One vector is turned by the same rotation once a tick. Each row is the vector after some number of ticks, and that number follows the row.
The counts run from 0 to 811.
[  9  17  18   8   6   7  -4  -8 -15  -6  -7   1   3  -2 -18  22  28  -3
   2  -3 -19  14 -16 -28  -5   2 -11 -16  -6 -10 -14   6 -12  -3  12 -15
  12  -4  19  -1   8  -2   0   5   7  -1   4   3  24  12   2  17  -4  -5
  -3  -9 -16   9   8 -27  12   1  -4 -16  -4 -22  -2] : 624
[ -1  18  14  11  -2  -9  -1  -4 -21  -1 -15  -6  -4 -17  -5  29  12  12
  -8 -12 -15   8 -16  -7  -6 -10   1  11  -7 -14  -5  13 -19  14   5 -17
  15  10  22 -12  16  19  14   7 -12  22  18  -3  11  16   3 -11  12   8
  -4   4   1   9   8  -8   2  11   8 -15   3  -6  11] : 86
[ 12  11   0  16   1   1  -4   1   2  -1 -19  -1  18  -5  -3  25  17  12
 -13  -8 -20  11  -4 -17  -6   2  20  -5 -15 -19 -19   4  -9 -12  15 -16
  20   0  13 -23  16   8  10   0  -8  22  16 -15  12   2  -8  10  -7  -2
  -9  -6  -5   7   2 -22   1   2   4  -8   6 -16   9] : 755
[ 10   4  16  -1   9   9   1 -11 -24 -14 -19   7   7  -7 -17  27  18   7
   0 -11 -14  19 -12 -14   1   1 -10  -7 -10  -2 -10  -4 -17  -8  11 -25
  13  -2  30 -14  12  -5   5   0  -9  -1  12  -3  21  15  -6  10   6  -4
   1   2  -1   5   4 -18  -5   6  -1 -11   3 -14 -12] : 650
[  5  16   4  15   3  -6  -4   7  -6  -8 -13 -10   9 -12  11  19  11   5
  -7 -12 -20  10 -18 -15  -8 -11  12   1 -15 -18  -4  21  -1 -12  17 -17
  15   4   4 -24  12   5   4  10 -10  17   6   4  18  11  -4   5  -3   2
  -3  -8 -12  14  -1 -24  17   6  -1 -20  -2 -19  12] : 750
[  1  23   9  22   0  13  -1   1 -10  -4  -2  -8   9  -9 -17  20  21   7
  -3  -3 -26  12 -23 -11  -9  -4  11 -19  -5 -11 -12   3 -17   4  13 -25
   7   2  -4 -15   7   5  10  -6  10   6  13 -14  19  10 -13  12 -10  -2
  -6 -12 -10   3  -1 -24   8  -4  -7 -13  -5  -4  -1] : 279
[  3  20  19  17   8  -5  -4  -2 -12  -7  -6   0   1  -5 -15  33  27  26
   1  -4 -31  16 -13 -12  -8  -6  10  -2   2  -7  -4  11  -6   6  13 -21
   7   5  17 -18   5  10   9  -2   3  17  18  -7   4   7  -1  -4  -2  -1
  -8   1  -6  -1   3 -18  11  12  -3 -17  -1  -2   9] : 401
[ 13  17   6   8  -2   3  -2  -1  -5   0  -2 -10   8  -4   1  19  18   2
  -4  -6 -23  12 -11 -31  -9  -5  -6 -10 -22 -11 -14  15  -9  -6  18  -2
  16   0  10 -13  17   2   6  18  -6  19   6  -4  19   2  -1   2  -4  -3
   1  -8 -12   9  10 -24  16   6   0 -19  -1 -30  12] : 462
[  2   7  28  13  -9  -1   7  -2  -8  -8 -22  -6   3 -14 -13  32  28  -1
  -7  -8   2  14  -8   0 -14  -4  18  -2 -15 -17 -19  -2 -10 -10   3 -16
  13   0  18  -8  18   5   4  -3   4   2  14  -4  20  14  -7  11   8  -6
   3  -9 -15  10   6 -11  -5  15  17  -9  -3  -4   4] : 498
[  1  19  21  12   3   4   9   3 -23 -14 -14 -10   5 -28 -12  22  19  -3
  -2  -5 -14  17 -23   3  -6  -5   2  -8 -15  -5  -6  -1 -24   1   4 -31
  -3   5   7  -7   8  -7   8  -8   6   3  16  -8  16  17 -18  10   3   0
   4  -3 -14   5   3 -16   4  11   7 -16  -9   3   8] : 46
[ 11  21  23  13  10  11   1   3 -12  -8 -12  -5  11  -3 -11  16  25  11
   5  -4 -18  12 -25 -13   1  -3   1 -22  -6 -11 -13   5  -3   3  18 -12
  10   6  18  -3  11   5   5   3   9   7  10  -1  28   9   1  10 -16  -5
   7 -12  -8  13   4 -18   2  -4  -8 -15 -11   2  -6] : 393
[  6  17  10   4  20   3 -14  -3 -25  -9 -18  -3  13  -7 -10  14   7  17
  -1 -16 -16   5 -21 -20   6  -9 -14 -15  -9  -6  -7   3 -18   3  18 -23
  19   4  24  -8   6   7   6   1  -8   9  14  -7  15  15  -4  -1   6   2
   1   0   4  12   8 -15   6  -3 -10 -20   4  -7  -4] : 422
[  3  14  16  19 -13  13  12  -5  -4  -3  -2 -11  12  -3 -19  22  26  17
  -7  -7 -12  13 -10 -10 -10  -9   5 -18 -14  -7 -20   1 -12  15  12  -9
  15   4  14  -8  25  12  13   3  -2  17  18 -18  24   7  -3  -7  -1  -7
   0 -11   2  12  10 -12  -6   3   6 -10   3  -5   4] : 553
[  5  14  17  12   5 -12   7   8  -5 -10 -14  -2   8 -20  -1  30  22  17
  -8  -5 -20  17 -12   3  -8  -7  17   9 -18 -14  -5  14   0  -9  15 -18
   6   8  13 -20  15   0  10  -1  -9  24  17  -1  14   6  -7   8  -5   3
   0  -1  -6   5   4 -17   2  15   8 -17  -1   0  13] : 522
[ 14  16  26   8   4   2   1  -7 -19  -6  -6   5  -4  -1 -19  35  32  13
   7  -1 -28  22 -16 -17  -6   3  -1  -7   1  -4  -7   7  -9  -2  11 -16
   7   0  25 -16   8   0   7   4   9   6  10   2  16   7   1   5  -8  -5
   0   0 -11  -2   4 -22   5   7  -2 -14 -10  -9  -2] : 513
[  1   9  17   4  -7   7  10  -9 -10  -2 -12  -3   9  -8 -22  28  26  14
  -7  -7  -6  18  -4 -10 -11  -3  -5 -13 -20  -5 -23 -10 -13   3   6 -17
  16  -2  27  -6  19   1   9  -6  -6  14  15 -15  18   8  -3   4   7  -6
  -2  -5   2   6   9 -14 -13  14  13  -8   8 -10   3] : 36
[  3  29   5   9   3   5   1   1 -16   2  -6 -15   8 -18  -6  16  16   6
  -1   0 -26  19 -25 -16 -12  -4  -7 -20 -17  -5  -5   6 -14   1  11 -23
   3   0   4 -11   7  -6   7  -5  11  16   8 -10  13   8  -8  10 -10   0
  -3  -7 -15   2   2 -29   8   8   1 -19  -7 -12  15] : 167
[ 15   9  13   5   7   6  -1   1   3  -8 -13   3  17   2 -15  25  25  10
  -7  -7 -18  13  -1 -22  -3   6   6 -15 -21 -17 -24  -2  -4 -15  18 -11
  18  -3  20 -11  10  -3   3  -1  -3  10  12  -9  16   2  -4  21  -9  -7
  -2  -8  -8   9   6 -23   0   2   3 -13   5 -16  -1] : 10
[  0  14  15  -2  14  -6  -9   0 -21  -7 -19   4  -3 -19 -17  29  14   7
  -7 -10 -22  12 -17  -9  -6   0  -2   5 -11 -14  -8   3 -17 -11   8 -33
  13   4  17 -13  -2   0   8 -10  -9   8  15  -5   9  12  -7  22   5   7
 -10   1  -6  -1   0 -20   7  12   3 -15   6  -7   4] : 19
[  0  13  18  20   0  -5  11  -2 -13 -16 -22  -3  12 -19   0  20  21   5
  -4  -7  -2  14 -14  -1  -4 -16   6  -1  -9  -6  -7  11  -4   8  10 -23
   6   2  18  -4  21  -2   2   3  -6   5  15   4  19  30  -2  -4  11   0
   2  -8  -9  25   4 -14  -1  10   9 -21   0  -1   6] : 383
[ 14   4  35   6   6  -3   7   4  -7 -20  -5   1   3  -7 -18  34  30  11
  -1 -11 -15  11  -2  -9  -1  -6   1   3 -20  -9 -17  11 -10  -3  11  -4
  11  11  21  -5  12   0   7  10 -15  10  18  -3  18   6  -5   0   9  -4
  11  -2  -6  12  16  -7   8  16   9 -17   3  -9   5] : 65
[  7  18   4  14  16  -7  -9   0  -2  -8 -20  11  15  -8 -13  21  22  15
 -10  -7 -21   2  -2 -21   2  -2   7  -4 -10 -20 -17   6 -11   3  15 -22
  18   3  19  -2   4   6   2  -5  -6  14  16  -9   5  17   0  15   0   5
 -15  -4  -9  13   5 -23   6   0   3 -20  12  -8   5] : 127
[ -6  21   1  12 -10  -1  -9 -10 -20  11 -15 -12  -2 -13  -8  23  12   4
 -10  -9 -15   8 -18 -22 -15  -8  -1  -3  -6 -15  -8   6 -24  11   4 -25
  18  -1  18 -11  16  16   9   2   0  13  13  -8   9  16   4  -1  12   5
 -14  -3  -7   5   3 -19   4   7   5 -14   4 -19  12] : 603
[ 13  18   8  17  -1  -4  10   5  -1  -5  -7  -6  10 -12   6  16  22   3
  -6  -1 -24  14 -14 -13  -6  -8   7   0 -13 -13  -9  22  -2   6  16  -5
   9   9  10 -11  23   2  10  16  -7  24  10   6  25  12   3   0 -10   4
   3 -10 -11  17   7 -22   6   1   4 -19  -6 -12  12] : 233
[  6   7  29  15   5  -4   0   1  -8 -17  -4  -3   6   2  -9  31  25  25
   5 -13 -18  15 -10  -9  -6 -14  11   1  -6  -7  -7  16   4  -8  18 -13
  13   4  15 -25  10   7   6   7  -8  11  15  -3  14   7  -5 -10   3  -9
   6  -2  -2   9   5 -13  14  14  -4 -18  -2  -7   2] : 405
[ 14  19  18  -2  11   6   0   4 -16  -4  -3  -9   5  -5 -10  20  18  11
   5  -4 -25  19 -24 -20  -3   1 -11 -18 -19  -7 -10   6  -8 -11  18 -10
   9   4  17 -12   7  -6   9   5   4  15   5  -1  22  -3  -3  11 -17  -5
  10  -4  -6   2   8 -22   5   6  -4 -15 -10 -13   4] : 801
[  8  11  26   9   3   7   8   5  -9 -11 -21  -9  10 -13  -9  21  26  -4
  -1  -6  -1  14 -18  -6  -5  -6   5 -15 -18 -16 -21   2  -3 -10  11  -8
  11   3  20   1  15  -5   1   4   4   4   7   5  29  15  -2  18  -5  -7
  11 -14 -14  21   9 -16  -2   5   6 -13  -9  -5  -1] : 502
[ 18  13  17   6   4   0   3  -3 -13  -9  -1  -1   7   1  -5  24  23  21
   4  -7 -27  16 -13 -22  -1  -6  -8  -7 -10  -2  -5  14  -9   4  18  -3
  12   5  23 -16  16   3  13  17  -9  20  13  -4  16   1   1 -12  -3  -3
   6   2   2   8  12 -16   7   7  -4 -17  -2 -15   6] : 692
[ -2  26  21  10  12  -3 -12   6 -18 -10 -11 -15  -1 -22  -9  19  16  -2
  -1  -9 -15   2 -25 -16  -5 -11   0  -7 -17 -17  -8  12 -21  -4   8 -20
   8  10   4   0  -2   5   0   0   6   4  12  -6   8  15 -10  11   5   3
   1  -7 -21   8   8 -14  22  10   4 -24  -6  -9  13] : 452
[  8  15  34  13  -2  -2  -1   4 -13  -6  -7  -8 -10 -10 -13  33  29   5
   2  -7 -20  14 -22  -7  -9  -5  16   4  -5 -17  -8  15 -10  -6   9  -5
   9  11  13 -14  12  15  10  10   5  10  13   3  24   2  -3   2  -5  -3
   8  -6 -13   3   9  -9   8  10   2 -10 -14  -3   4] : 227
[ 13   2  20   8   4   5   4  -2 -19 -16 -18   6  -1 -18 -15  30  19  -7
  -5  -9 -18  14 -16  -3   0   7  13  12  -9 -15 -11   1 -23  -7   5 -23
   8  10  17 -17  10   3  12   5 -13   3  18   1  27  14 -12  16   4   3
   2   1  -5   3   3 -12   1   3   0  -8   1  -6  -7] : 362
[  9  11  14  30 -10  12   7   1   0 -10 -12  -8  12  -8 -10  20  27  -2
  -7  -9  -9   9  -7 -11  -6  -5  25 -13 -12 -17 -19   4 -16   2   9 -11
  12   3   0 -14  22  11   5   9   2   8  18 -16  22  14 -13   2   1  -8
   1 -13 -14  15   6 -10   4   2   6 -11  -2 -10   5] : 729
[  5  13   9  14  13  -5 -10   8 -12 -15 -26  -4  11 -20  -2  17   8   2
 -12 -16 -11  -2 -12  -9   2  -6  14   2 -20 -22 -12   5 -23  -6   9 -20
  17  11   9  -8   6  10   5   2 -16  12  22 -13   9  15 -15  10   9   6
  -2  -1  -9  15   8  -9   9   3   5 -19   6  -5   8] : 589
[ 22   7  14   0  10  14   5   3 -16 -15 -12  -2  14 -11  -9  19  15  -1
  -1  -9 -20  13 -16 -16   5   4  -5 -14 -24  -9 -15  -2 -22 -16  16 -11
  12   7  16 -12  12  -8  10   8 -10  12  14  -8  27   0 -16  16  -8  -4
  10   0  -3   5   8 -16   0   1  -5 -11  -3 -15  -2] : 188
[  0  12   0   9 -10   4  13  -7 -11   4 -14  -7  13 -14  -6  22  17  12
 -13  -3 -13  21  -9  -8 -14  -3  -1  -9 -20  -6 -15  -2 -15   5   9 -23
  11  -3  19 -15  24  -2  14  -7  -7  22  14 -13  17   9  -6   4   1  -1
  -7  -3   1   5   3 -22 -12  12  11 -10   8 -13  11] : 33
